In the rows, zero is written as 128.
A single turn carries every row of the set below to another of its rows. Some are shown first; where does it send the rows asked next?
pepi: [105 125 129 148 114 128 134 135 131 132 125  80]
veme: [112 128 115 108 112 158 106 100 124 153 132 106]
Doz: [107 151 106 127 125 130 150 124 138 107 140 146]
geso: [120 153 123 145 118 139 148 112 128 130 143  73]
daf: [111 162 146 139 123 129 128 106 115 135  93  96]
Voba: [116 159 125 156 108 129 141 115 143 126 143  82]
pes: [122 171 153 124 141 126 132 128 134 125 119 132]
fenit: [107 127 101 109 110 154 107  90 130 139 120 115]
bipak: [135 137 111 112 117 107 134 111 141 112 132 142]
telef: [129 136 124 118 120 111 134 120 157 107 143 136]
zod: [107 164 123 125 111 113 130 106 135  86 138 134]
mavu: [108 134 120 112 126 152 108  77 106 133 131 121]
gib: [111 114 127 123 123 144 114  74 112 129 141 120]
pipu: [111 154 112 123 120 118 134 129 145 101 126 147]
numuz: [111 141 144 149 120 126 127 128 128 130 134  73]
rir: [110 156 130 141 122 148 112 143 127 125 136  81]
Lora: [107 153 150 127 120 145 100  91 133 127 106 138]
zozo: [112 128 116 106 136 124  98  92 106 132 122 112]

numuz goes to pipu
zod goes to zozo
Now find these:
geso goes to telef
veme goes to Voba
pepi goes to Doz
daf goes to pes

A single turn carries every row of the set below to another of its rows. Some are shown first; where does it send the rows asked next?
Viv: [132 101 169 123 166 133 132 150 125 126 125 141 124 154 149 149 126 129
 133]
fon: [134 113 171  93 150 132 126 133  96 138 135 117 126 131 148 121 128 124
 149]
Dazo: [133 112 127 115 125 122 131  87 120 115 102 131 157 129 148 117 112 131
 120]
Sulif: [142 108 144 118 128 141 105 114 137 117  97 111 125  85 129 115 133 126
 152]
Luz: [120 121 157  92 120 146 129 101 110 128 105 145 120 128 170 124 125 103
 148]
zurel: [122 140 129 115 104 154 123 129 107 123 105 139 124  89 103 139 129 147
 142]
bif: [131 108 164 115 115 143 112 126 159 107 101 142  91 107 145 130 137 145
 128]
tase: [123 103 140 131 149 146 136 118 144 123  89 162 140 141 155 146 121 113
 139]
Fut: [114 139 116 139 118 150 125 137 119 111 106 141 129 100 102 158 120 141
 139]
nudo: [143 127 149 118 136 132 152 124 102 157 134 121 120 124 119 122 138 137
 169]
tel: [129 119 139 141 133 137 104 119 150  77 103 116 118 107 143 146 113 118
 132]
Rero: [141 109 147 124 158 115 124 127 110 116 135 108 153 142 140 137 109 134
 122]
Tepez: [109 141 138 119 108 159 127 146 119 119 104 150 103 105 112 154 128 144
 141]
rogis: [127 134 155 135 133 131 160 134 123 130 136 142  94 149 132 151 128 150
 146]
Kina: [132 139 127 153 148 126 151 123 107 119 139 110 130 136 126 154 113 125
 159]

Sulif goes to tel
tase goes to Luz
Viv goes to fon
Now find these:
nudo goes to Kina
Fut goes to Tepez

A single turn carries every row of the set below to another of its rows. Some are shown first; where does it send the rows asked next?
tus: [107 130 134 148 126 138 149 106 127 129 158 101 125 110 181 107 149 101
 122 140 159 114 122 137 144 100  99 155 141 143  90 156  93 147  96 106
 130 117 110 136 124  97 121 122 120 100 139 130 130  96 128 103 126 136
 131]
rom: [108 124 139 116 123 131 122 112  94 143 127 114 148 123 131 150 153 139
 121 111 182 121  83 149 112 120 167 153 162 156 125 131  96 138 143 107
 140 153 148 120 168 139  89 146 145 108 120 129 121 136  96 144 121 117
 155]
beli: [ 91 108 130 128 125 119 114 112 104 128 120 110 145 130 151 158 148 142
 131 118 163 142  79 150 112 122 168 152 152 132 135 156 101 132 134 129
 149 131 138 137 152 139  99 127 144 117 123 129 127 116 103 143 126 113
 151]
kedib: [147 132 125 142 118 118 108 121 116 170 119 134 132 121 137 106 132 130
 131 128 150 133 130 140 110  78 118 113 153 130 134 131 134 143  99 113
 126 121  94 108 135 105 144 120 144  95 110 156 155 130 102 127 128 141
 110]
luziv: [ 96 122 140 123 113 125 114 117 106 133 112 117 142 122 137 140 148 127
 129 116 175 129  72 168 119 140 156 150 151 145 128 130 102 138 140 107
 134 141 149 122 161 135  96 148 149 101 127 131 137 138  93 153 131 129
 127]
Nosas: [146 132 150 131 150 143 163 146 121 163 138 125 136  95 144 106 139 139
 141 122 173  98 150 154 125  96 107 137 137 149 114 144 100 160  91  98
 156 127 127 106 141  87 133 144 134 120 119 147 147 119 116  80 116 108
 135]
dob: [119 111 136 129 120 129 148 144 120 143 127 149 122 110 143 118 130 140
 142 118 144 124 135 146 122  78 109 140 147 128 121 139  99 155  88  98
 149 115 101 114 132  93 160 127 130 115  99 165 170 132 112 114 106 124
 105]
rulaz: [ 90 106 133 122 124 136 122 119 103 126 130 110 128 130 131 157 153 139
 140 121 167 137  80 167 110 127 167 151 157 125 149 152 115 133 126 120
 146 131 139 113 150 132 105 142 155 107 131 131 132 124 107 148 140 112
 149]
zoge: [131 114 119 123 128 143 161 128 105 132 169 141 107 117 135 135 144 135
 124 136 121 115 128 138 106  76 117 144 161 158  88 137 127 157 103  72
 126 127  91 135 149 105 136 136 153  92 119 121 118 136 131 112 101 108
 135]
Robom: [129 146 113 114 114 148  98 116 115 158 122 129 109 121 150  94 151 141
 116 145 127 118 103 136 137  73 131 136 142 152 129 151 115 145  80 117
 122 107 112 117 152 131 111 156 145  95  99 131 129 146 137 145 110 143
 111]
zoso: [113 123 132 128 123 124 131 120 107 131 119 112 143 124 124 154 151 123
 136 111 180 128  86 161 117 122 160 146 159 142 128 137 107 135 152 106
 119 144 163 117 159 132  94 146 166  92 128 124 127 131  88 132 131 111
 148]
vip: [110 131 123 111 120 144 136 132 118 136 125 143 103 118 156 110 150 137
 135 127 121 108 112 139 150  75 116 164 140 142 119 158  80 156  73 104
 142  99 122 126 142 118 128 149 137 114  93 149 147 139 135 122  81 122
 106]
veziv: [123 136 133 150 107 136 115 104 130 157 132  95 143 101 153 100 145 111
 117 133 167 107 123 131 152  73 118 132 143 149 130 158 101 145  97 138
 109 110 129 114 133 114 124 131 128  91 115 135 130 107 118 107 139 154
 126]
sovat: [168 162 115 147 123 119 111 116 117 160 113 121 129 107 143 100 156 119
 120 132 142  92 115 148 148  87 116 133 148 162 132 148 104 161 115 124
 114 115 127 133 155 114  89 140 165  99 107 127 112 114 131 106 106 134
 125]
bufe: [ 93 121 129 119 121 112 115 113 113 139 111 119 153 126 155 150 144 133
 128 114 174 145  80 148 110 117 167 147 152 132 120 140  99 128 142 113
 130 141 146 124 158 136  98 125 148 102 121 134 129 135  89 145 123 118
 146]
mipit: [140 147 137 134 134 131 154 138 125 148 125 133 127  91 154 108 153 125
 133 126 139  78 121 158 151 101 109 151 135 159 118 154  81 174  97 104
 140 107 140 136 156  98 106 143 149 117 105 134 121 120 136  82  88 114
 123]
gule: [ 89 122 134 113 118 136 123 113 111 140 128 112 137 122 141 151 154 128
 133 118 184 134  80 165 118 122 168 150 159 125 141 142 103 127 133 107
 131 142 150  97 152 127 101 135 151  96 128 138 126 135 100 151 139 121
 148]
Mufe: [109 126 140 142 118 139 151 132 133 131 127 111 128 102 160 106 143 118
 138 122 162 108 132 141 161  83 102 156 134 141 117 162  74 152  87 121
 135 108 137 122 124  98 137 140 122 113 110 149 158 107 119  95 115 132
 117]
Rogap: [122 114 132 141 128 128 145 122 111 139 153 137 113 123 154 119 136 117
 132 135 142 135 129 145 102 101  98 138 153 131  94 127 130 149  97  76
 140 124  79 128 127  92 150 116 134  98 133 144 155 126 109 119 120 126
 112]
Dedi: [111 115 128 126 133 122 124 125 101 132 119 117 139 120 139 157 150 148
 139 121 161 132  84 171 103 130 170 143 153 135 142 151 112 140 141 119
 148 140 135 127 161 125  88 135 167 115 127 125 117 118 111 139 130 101
 157]
pifu: [110 134 115 115 125 149 137 116 115 125 154 134  90 124 170 111 156 125
 125 149 113 119 102 147 132  96 112 161 145 142  96 150 109 151  80  82
 132 109  96 134 142 110 114 140 146  95 122 125 123 134 148 136 100 125
 116]
mor: [132 122 131 112 137 137 160 150 119 157 136 154 129  99 138 128 139 152
 134 124 126 100 131 143 114  77 123 137 141 155 107 146 111 166  90  86
 140 112 121 126 161 106 137 141 147 108  96 133 124 149 126  88  84  99
 127]
Fede: [134 128 114 108 137 152 135 148 127 129 154 134 120  94 141 129 144 156
 109 133 133 103 115 125 113  92 146 142 146 127  97 137 131 161  79 101
 124 117 111 140 155 121 141 137 165 102 115 126 114 149 137 104  83  98
 149]
Sef: [113 125 129 119 122 121 128 130 108 136 115 121 144 115 140 143 145 147
 128 118 177 133  84 171 108 123 168 139 154 140 132 136  98 134 152 108
 135 156 140 115 164 120  88 136 166 110 125 136 122 127 103 152 134 112
 153]
bonad: [108 106 138 136 130 129 128 119  97 130 128 108 141 125 118 165 153 133
 140 116 170 127  87 165 107 133 162 146 158 139 140 147 121 142 139 115
 141 133 151 125 158 137 103 146 161 102 131 118 125 122  95 124 134 105
 153]
nobas: [144 146 115 145 131 129 150 118 115 123 148 122 107 110 167 111 159 113
 123 138 132  99 116 153 145 101 101 159 148 157  92 151  90 163 113  95
 125 122 111 151 143  98  91 130 159 106 127 121 110 100 144 105 100 117
 134]
zoku: [131 148 111 118 126 146 111 128 117 113 136 126  99 110 162 106 155 139
 109 131 133 102  97 130 148 107 130 167 148 118 110 138  95 163  71 120
 137 112 108 144 139 125 117 139 156 118 115 147 138 129 146 136  77 122
 128]
Pafo: [148 150 130 149 129 128 128 132 129 121 137 112 135  83 156 110 151 120
 107 125 155  78 110 139 149 127 120 152 140 136 102 136 100 178 101 125
 125 115 125 160 147 110 115 127 156 116 126 131 116 105 134  87  90 120
 138]
guk: [ 99 108 142 137 120 123 110 114  95 125 119 109 139 130 130 151 152 129
 134 116 169 136  78 162 113 143 153 151 154 139 137 142 111 140 134 122
 152 132 140 136 154 140 103 145 145 112 131 127 144 119  92 145 133 121
 132]
val: [147 127 118 123 117 134 126 125 111 169 140 137 136 106 119 124 140 148
 112 132 132 108 127 127 109  54 140 116 157 163 124 141 134 155 103 106
 111 121 109 116 160 121 134 137 153  86  96 128 109 146 123 112 110 125
 136]
lev: [166 145 140 137 135 148 126 130 113 174 134 105 138 102 132  89 140 144
 123 136 183 109 144 143 120  84 120 116 145 160 122 141 122 145 102 119
 134 141 117  99 141 102 117 156 142 104 125 137 140 115 116 110 149 131
 138]
bubag: [129 114 121 135 117 132 129 147 126 115 143 138 115 102 131 130 131 139
 119 118 143 122 124 136 114 100 128 137 157 102 110 119 129 160  89 107
 127 121  89 130 130 105 170 116 159 105 121 160 156 131 115 122 103 121
 122]
Dil: [148 130 141 144 143 147 162 126 103 140 164 110 120 112 151 103 143 129
 127 136 173 116 145 146 116 102  97 142 152 160  84 135 109 149 105  88
 148 147  95 124 131  86 121 143 134 113 144 133 142 101 122 106 133 117
 138]
Bafu: [160 139 143 134 151 151 136 145 116 141 152 113 125  95 130 107 142 138
 120 125 183 101 138 146 114 127 120 137 149 119 107 114 132 162  82 105
 150 135 106 118 132  99 143 139 151 116 141 149 152 120 115  98 115 109
 143]
Sano: [119 127 140 144 125 151 130 129 130 112 148  88 131  95 151 107 144 123
 110 123 182 106 127 121 148 106 117 152 142 122  97 141 101 153  81 134
 127 120 126 136 119 116 147 143 129 110 137 142 158 103 116 101 119 130
 139]
Muzo: [109 115 142 127 132 128 120 114  91 137 126 107 148 124 134 152 153 144
 127 119 172 123  83 155 106 136 163 151 155 154 133 148 106 144 135 122
 159 142 141 135 164 140  89 148 142 120 129 120 122 118 102 135 127 110
 155]

luziv goes to zoso
Rogap goes to zoge
Nosas goes to dob
Now find these:
bonad goes to rulaz
veziv goes to lev
Sano goes to Bafu

A single turn carries every row of the set below to another of its rows. Some are shown first; where does it send the rows asked next?
teder: [113 127 146 103 156 144 107 145 125 149 122 109 112 113 144 155]
surid: [116 135 153 106 146 144 120 137 132 150 121 109 117 110 151 157]
zof: [111 122 153 105 154 147 105 142 131 148 123 113 115 104 140 152]
sokab: [114 124 160 103 149 148 111 141 129 146 121 108 119 110 144 159]
Dib: [119 117 116 119 157 146  93 157 144 126 131 154 131 146 131 153]
dop: [104 125 140 103 107  96  98 123 133 134 131 121 123 153 122 131]
Lil: [119 119 120 135 147 114 150 125  98 128 117 130 155 132 118 155]
Fada: [130 111 125 134 128 132 105 157  96 110 120 146 131 114 113 140]
mit: [100 124 138 103 116  98  93 117 139 130 132 116 127 150 126 128]
detu: [109 129 147 105 148 143 114 151 129 148 124 116 116 105 145 162]
vere: [100 107 118 125 147 117 123 140 140 148 145 126 150 165 112 152]
ket: [ 99 125 135 105 109  99  98 125 133 123 136 126 122 155 128 133]
big: [139 115 136 116 126 149 133 101 141 128  89 132 132 161 133 145]
tivik: [137 105 126 160 124 146 119 131 132 133 136  94 109 132 126 122]
vuse: [141  98 130 161 131 144 116 130 127 122 134  91 117 130 131 125]
rok: [139  98 132 160 134 149 124 138 125 124 131 100 115 129 128 117]
Nula: [100 122 135 105 103 103  99 124 135 120 129 117 116 152 130 129]
nub: [146 121 133 118 130 141 134 103 134 125  91 136 145 157 137 136]
salis: [135 106 121 135 131 131 109 153  96 105 122 145 130 119 113 144]
Dudu: [106 125 148 104 142 148 116 142 126 147 119 110 116 106 151 156]
volit: [117 125 114 131 149 117 147 123  96 130 111 131 148 132 117 155]
Sitib: [105 128 142 110 103 103 103 124 131 119 133 114 118 153 128 123]
tusek: [140 116 140 116 131 139 136 100 140 126  87 132 146 154 126 134]
Dalar: [142 118 141 116 128 148 129 104 139 129  86 128 144 156 130 142]
zope: [132  99 126 161 126 148 124 125 126 129 133  96 111 130 131 124]
Zab: [ 96 108 124 130 149 118 132 140 140 144 142 128 141 165 106 145]
geg: [119 114 117 115 153 146  88 158 142 130 128 150 130 147 124 154]
Daku: [130 114 120 141 124 130 106 156 103 115 120 151 130 114 110 137]
mubo: [139  98 129 159 136 143 121 127 125 119 130 100 117 123 128 118]
Sozuk: [102 107 120 131 148 117 130 137 143 147 139 129 147 167 110 150]
gil: [120 114 119 126 144 113 152 129 101 128 114 130 159 136 119 157]
dide: [135 117 132 118 130 149 137 105 135 125  89 137 143 163 127 141]
lur: [142 126 138 114 130 155 130 105 136 126  86 130 133 158 132 139]
Kuzu: [121 108 120 116 153 151  89 159 134 133 131 150 131 142 122 157]
fave: [104 123 139 107 108 101  93 118 131 124 132 110 125 155 127 128]
suru: [135 100 119 164 131 148 124 134 123 128 131  99 116 129 125 125]

gil goes to vere
ket goes to detu
big goes to Nula
Now find these:
Sitib goes to surid
mit goes to zof
volit goes to Zab
dop goes to teder
Dalar goes to fave
Lil goes to Sozuk

A single turn carries every row of the set below to another of its rows. Some are shown first; where does it send the rows asked next?
ravu: [119 141 106 152 157 147 111 139 111 152 126 137 162]
mur: [127 127 120 149  93  97 131 137 104 142  98 130 115]
Makag: [110 126 150 153 116 109 143 135  78 122 144 147 119]
pupi: [121 128 125 147  89 108 121 142 103 140  88 141 120]
tol: [114 125 120 149 100 111 121 133 105 136  81 149 116]
Tafel: [103 126 157 150 111 121 130 140  79 119 131 159 125]
Dite: [124 122 136 166 129  93 121 119  84 137 151 123 131]
Tonu: [121 134 111 144 107 152 119 134 104  97 125 130 142]
rimok: [123 138 107 160 140 126 129 142 116 179 113 133 153]
pid: [128 145 116 150 141 143 110 153 112 158 132 126 168]
pido: [127 137 110 142 106 144 125 133 103  99 135 121 139]
vunut: [125 134 105 143 113 145 125 126 103  98 133 123 136]
livu: [100 114 143 168 137 125  97 118  84 128 117 160 140]
nar: [117 137 108 159 142 132 124 144 117 177 107 141 156]
Kadan: [111 121 158 168 109 123  92 139  85 135 124 150 150]
Tonen: [108 115 128 169 147 109 115 105  83 130 135 144 128]
fid: [110 128 156 152 108 114 136 143  78 122 139 151 126]
leg: [125 140 103 150 159 140 119 139 112 156 135 127 161]
funi: [115 122 112 148 111 106 130 124 104 136  87 145 109]
zilur: [125 136 113 143 104 148 120 136 105  98 131 124 142]
zari: [121 138 111 159 135 131 123 148 116 178 107 137 159]
muva: [125 124 152 166 105 103 106 140  84 140 145 128 146]
Fikor: [123 126 112 149 106  96 134 127 102 140  96 133 108]
Zase: [119 138 106 161 145 129 127 140 115 178 110 137 153]
kif: [123 140 111 160 137 127 126 147 116 180 112 131 156]
somik: [129 143 110 150 148 136 118 146 112 158 139 121 163]
gik: [104 124 145 152 124 114 142 127  78 118 137 154 117]
gapan: [120 132 106 143 115 150 121 126 104  95 126 129 138]
pugi: [100 125 150 152 121 120 133 130  80 118 129 163 120]
sedub: [120 142 114 150 147 148 107 149 111 156 125 136 168]

Tonen goes to muva
nar goes to rimok
mur goes to tol
Now find these:
pugi goes to Makag
somik goes to sedub
zilur goes to gapan

A single turn carries every row of the set below to another of its rows. Some are shown first; where does it send the rows asked next?
mipa: [129 135 110 154  97 141 141 134 144 101 103 126 136 156 112  96]
nir: [134 148 114 124  95 146 135 123 144 101 141 128 152 155 119 105]
gibit: [115 142 124 134 104  89 128 148 120 150 151 135 131 125 140 131]
nev: [120 145 133 156 103  97 104 131 113 135 123 166 122 123 116 139]
Veg: [118 157 123 136 107  78 128 147 141 142 135 130 149 126 135 130]
Pon: [142 139 110 145 107 158 148 144 128 105 116 119 130 154 112  85]
Vusav: [132 128 124 138  98 110 127 154  97 134 127 157 107  96 143 117]
banok: [143 137 112 125  93 161 138 131 129  99 130 139 139 141 125  98]
zesom: [145 150 128 122 102 108 137 164 100 131 122 143 113  97 139 109]
Goger: [118 130 123 167 131 113 117 143 125 150 127 155 133 111 152 122]
vadet: [141 148 121 162 138 121 122 148 124 144 107 160 138  97 149 105]
finaz: [137 142 114 136  87 150 126 114 139  92 124 145 143 151 118 109]
vagom: [134 150 116 174 142 128 124 137 123 142 115 158 119  98 129 113]
kasek: [132 140 116 149 102 139 141 133 140 107 116 121 134 170 102 101]
limug: [110 159 117 151 124  92 134 143 143 147 144 127 138 125 126 131]
Galos: [137 143 117 137  97 144 145 142 124 104 120 116 125 163 107  97]
Mulak: [143 139 110 140 104 161 130 121 140 100 118 144 148 140 129  97]
Reze: [141 131 113 155 103 154 136 137 129  99 102 133 125 154 112  90]
Ful: [117 147 115 159  91  93 126 133 126 118 108 158 111 105 117 135]
rira: [146 151 121 126 101 159 133 123 126 100 137 134 143 153 110 102]
Mogi: [129 153 129 158  98  92 108 133 124 122  98 169 128 108 118 130]
Gogu: [135 173 132 140 119 111 132 143  98 135 141 141 110 117  96 130]
gomes: [132 148 115 132 107 116 147 160 113 136 136 131 105  91 139 111]
nade: [137 155 141 145 132 118 119 150  92 147 147 149 121 121 120 126]
vade: [142 177 144 136 133 110 118 152 102 143 134 140 131 128 103 122]

Reze goes to kasek
gomes goes to Ful
rira goes to Mulak
Now find these:
Vusav goes to nev
zesom goes to Mogi

